In the data rows, zero lies at 4.5, halfway between 4 and 5.
Every row adds up 2 patterns from a hidden set, each pattern the same size and each with its own weight. Each row also carries a little noise. Patterns are numbered from 0, in the order they first appear below.
Each row in order, then the numbers of its patterns, largest weight first:
[4,4,3,4,6,5,4,8,4,2,6,5,6,3,6,1,2,5,3,4,6,9,4,5,5,9,5,6] 0 1
[3,6,5,2,7,4,3,5,9,4,7,5,7,1,6,5,2,3,5,4,3,9,7,6,5,5,6,6] 2 1
[5,5,5,5,3,5,6,6,5,4,3,3,6,6,2,6,4,4,4,3,0,4,8,7,5,4,5,6] 3 4
[5,5,3,4,5,7,2,4,1,3,3,3,7,8,5,4,6,8,3,4,2,3,8,6,5,4,5,5] 5 3
[5,4,5,4,5,4,4,5,4,4,3,4,6,6,5,3,3,4,3,3,5,4,2,5,4,8,5,4] 0 5
[5,4,5,4,6,5,3,6,6,6,4,3,5,4,3,4,5,3,3,4,4,2,5,5,4,3,4,5] 2 5
[5,5,9,3,6,4,7,3,8,6,0,3,4,2,0,6,4,3,5,3,0,5,5,3,5,4,4,5] 4 2
[5,4,5,4,7,4,3,3,6,6,2,1,5,6,5,4,5,5,3,3,4,3,5,5,4,3,4,6] 5 2
[6,7,0,3,2,9,3,7,5,4,6,5,6,4,4,8,4,4,7,4,0,5,8,9,5,2,4,4] 3 6
[4,7,2,4,3,7,2,6,2,3,9,6,8,5,6,4,2,5,4,4,2,9,9,8,5,6,4,5] 3 1
[4,6,1,4,2,9,4,5,5,6,6,6,6,5,5,7,4,5,7,4,1,4,7,9,6,3,6,4] 3 6
[5,5,5,5,7,5,2,4,1,4,6,5,7,7,7,4,4,6,4,6,5,7,7,4,5,3,5,5] 1 5
[3,6,4,2,5,4,4,9,9,8,6,3,5,3,3,1,2,3,4,2,4,6,2,7,5,9,5,5] 0 2
[6,5,4,4,4,7,4,3,0,6,2,3,6,9,4,5,5,8,3,3,2,1,8,8,5,3,5,4] 5 3
[6,6,4,3,3,6,4,6,2,5,4,2,7,9,5,4,7,5,3,4,0,6,8,8,4,5,3,4] 3 5
[5,5,1,4,4,9,5,5,3,5,7,6,5,3,5,6,3,4,9,5,1,5,6,7,7,2,4,5] 6 3
[5,4,3,2,6,7,5,6,9,6,5,3,5,1,5,6,4,3,7,4,3,5,5,7,5,2,5,5] 2 6
[5,4,3,3,7,4,5,8,8,6,6,5,5,4,5,1,2,4,4,3,5,7,3,5,5,9,7,3] 0 2
[4,4,2,4,5,9,4,4,3,4,4,5,4,6,5,7,4,6,7,4,4,4,5,6,4,2,3,4] 6 5
[4,4,7,5,5,5,6,3,0,4,0,3,5,8,2,6,6,6,3,3,2,4,4,4,4,2,5,4] 5 4
[4,6,2,5,3,5,4,6,5,5,5,3,5,6,4,1,2,4,3,3,3,6,4,9,6,9,4,4] 0 3
[5,4,3,4,4,6,3,5,1,5,4,3,7,7,6,4,5,6,2,4,2,4,8,6,5,4,4,4] 5 3
[6,3,4,5,5,4,3,6,2,6,2,2,4,9,6,1,5,6,3,3,4,4,3,4,4,6,4,4] 5 0
[3,4,6,4,5,1,7,6,5,5,0,5,6,4,1,4,3,5,4,3,2,4,3,6,6,8,5,4] 4 0
[4,5,3,5,6,6,3,7,4,4,8,7,6,5,5,0,3,4,4,3,7,8,2,5,4,9,4,5] 0 1
[3,5,5,4,3,7,6,4,2,6,3,5,6,4,2,6,4,5,5,4,0,4,7,9,5,4,5,4] 3 4
[4,5,5,2,5,5,4,7,9,8,6,4,7,2,4,5,4,2,5,4,0,3,6,7,6,5,7,5] 2 3
[4,5,2,4,5,3,3,7,3,2,7,6,6,5,5,2,2,4,5,4,5,9,3,3,5,9,5,6] 0 1
[4,4,7,6,6,5,3,4,3,3,2,5,7,4,2,7,5,5,4,3,3,6,4,5,3,4,4,6] 4 1
[6,6,2,4,3,5,5,8,5,5,6,5,5,6,4,3,3,4,5,3,1,5,5,8,5,7,5,4] 3 0
[5,6,5,3,3,5,5,6,4,4,2,4,6,5,2,5,4,3,3,2,0,4,8,9,5,4,4,4] 3 4
[3,5,3,5,6,5,2,5,2,4,3,3,7,8,5,5,5,6,2,4,5,4,4,5,5,6,5,5] 5 0
[4,4,3,5,5,6,2,3,1,5,2,3,8,9,7,4,6,7,4,4,2,5,7,7,5,1,4,4] 5 3
[4,6,1,4,3,9,6,6,3,5,6,5,5,3,6,7,4,4,6,6,1,5,6,8,5,4,6,4] 6 3
[5,4,5,3,8,4,3,5,6,5,0,2,5,7,5,3,4,6,2,2,4,4,4,4,3,1,5,5] 5 2
[6,5,4,5,4,7,5,7,4,5,4,5,5,3,3,5,5,5,5,4,0,5,9,7,5,5,4,4] 3 4
[4,4,3,4,5,5,3,7,6,2,8,7,6,5,5,1,2,4,5,3,5,8,5,5,5,9,5,5] 0 1
[3,4,5,3,5,8,7,5,5,4,0,6,5,4,2,7,5,3,5,4,3,4,4,4,4,3,4,5] 4 6
[3,6,5,5,3,6,6,5,5,4,2,6,5,4,2,6,4,5,4,4,1,4,5,5,4,4,5,5] 4 3
[3,4,4,5,7,6,0,5,1,2,6,5,8,7,5,5,3,5,4,5,6,7,7,4,4,5,4,7] 1 5
[4,6,5,3,5,4,6,6,9,7,7,2,5,3,5,4,3,2,5,2,0,4,9,9,5,3,5,5] 3 2
[3,4,5,5,5,8,6,5,4,5,2,5,4,4,3,8,5,5,8,3,2,4,4,6,5,2,4,4] 4 6
[5,4,1,4,2,8,4,8,3,5,7,4,7,4,3,1,4,4,5,3,0,5,7,9,4,8,5,4] 3 0
[3,6,0,4,4,9,4,3,3,3,6,6,6,3,6,8,4,5,8,5,5,7,6,7,5,4,5,6] 6 1
[5,4,4,5,5,5,4,4,0,6,3,4,6,7,6,4,6,7,3,4,1,4,6,8,4,4,3,3] 5 3
[5,4,5,5,4,4,2,4,1,3,5,4,6,7,6,5,5,6,4,5,6,7,7,7,5,3,6,6] 1 5
[4,3,3,5,5,5,3,8,5,3,8,6,5,5,6,0,3,5,5,2,7,9,3,7,6,9,4,6] 0 1
[3,5,0,4,3,9,3,6,5,5,5,4,7,4,4,7,4,5,8,3,2,3,7,9,4,3,5,5] 6 3
[3,5,1,3,4,9,4,8,4,7,5,4,6,4,6,7,5,4,8,5,0,4,8,8,5,4,5,5] 6 3
[4,5,2,5,4,9,4,5,4,4,5,5,6,4,5,7,4,4,5,4,2,5,6,8,5,3,4,5] 6 3
[2,6,5,5,3,7,2,6,3,2,8,7,9,3,7,5,3,4,7,6,3,7,8,8,5,4,5,6] 1 3
[6,5,4,5,5,4,4,4,1,5,4,5,6,7,7,5,7,5,3,5,1,4,7,7,5,3,4,4] 3 5
[5,5,6,5,4,6,7,6,5,4,0,5,6,4,1,3,4,5,3,4,4,4,3,5,4,8,3,4] 4 0
[5,4,5,5,5,5,5,7,5,5,3,5,5,4,1,2,3,5,4,3,4,6,3,5,5,9,4,3] 0 4
[5,4,3,2,6,7,4,4,7,6,5,4,4,1,3,6,3,3,6,3,3,5,4,6,4,5,6,5] 2 6
[4,5,6,3,7,4,2,5,9,6,7,5,6,1,5,4,4,1,5,3,4,8,6,4,5,5,6,8] 2 1
[4,6,5,5,2,8,6,6,4,5,3,4,6,4,1,5,4,4,5,4,0,3,8,9,4,4,5,3] 3 4
[5,3,6,6,4,3,4,4,4,4,0,3,7,6,2,5,5,4,4,4,1,3,5,3,5,3,3,5] 4 5
[4,5,5,3,6,4,5,6,8,6,5,3,3,5,4,1,2,4,5,3,4,6,3,4,5,9,6,5] 0 2
[4,4,6,4,6,6,7,4,5,5,0,5,4,5,1,6,5,4,7,5,3,5,6,5,5,2,5,5] 4 6
[3,3,1,4,5,9,5,7,4,3,6,5,5,3,5,6,3,4,7,4,6,5,2,7,5,7,5,4] 6 0
[4,4,1,5,7,9,4,4,3,5,3,3,4,6,5,7,6,7,6,5,5,4,5,5,3,4,4,4] 6 5
[3,3,1,4,7,9,4,8,4,4,4,4,6,3,4,6,3,4,7,4,6,7,4,5,5,7,6,3] 6 0
[5,3,3,4,6,3,4,6,2,4,4,4,5,6,5,1,5,6,3,2,4,5,1,4,5,9,6,3] 0 5
[5,5,2,4,2,6,4,7,4,4,6,5,7,5,5,3,3,3,6,3,2,5,6,9,5,8,6,4] 3 0
[5,4,6,5,6,5,5,4,3,4,0,2,4,7,3,4,7,7,3,4,3,3,6,4,4,3,4,4] 5 4
[4,5,5,4,4,5,3,5,3,4,7,7,8,6,5,5,3,5,6,5,3,7,8,8,5,4,5,6] 1 3
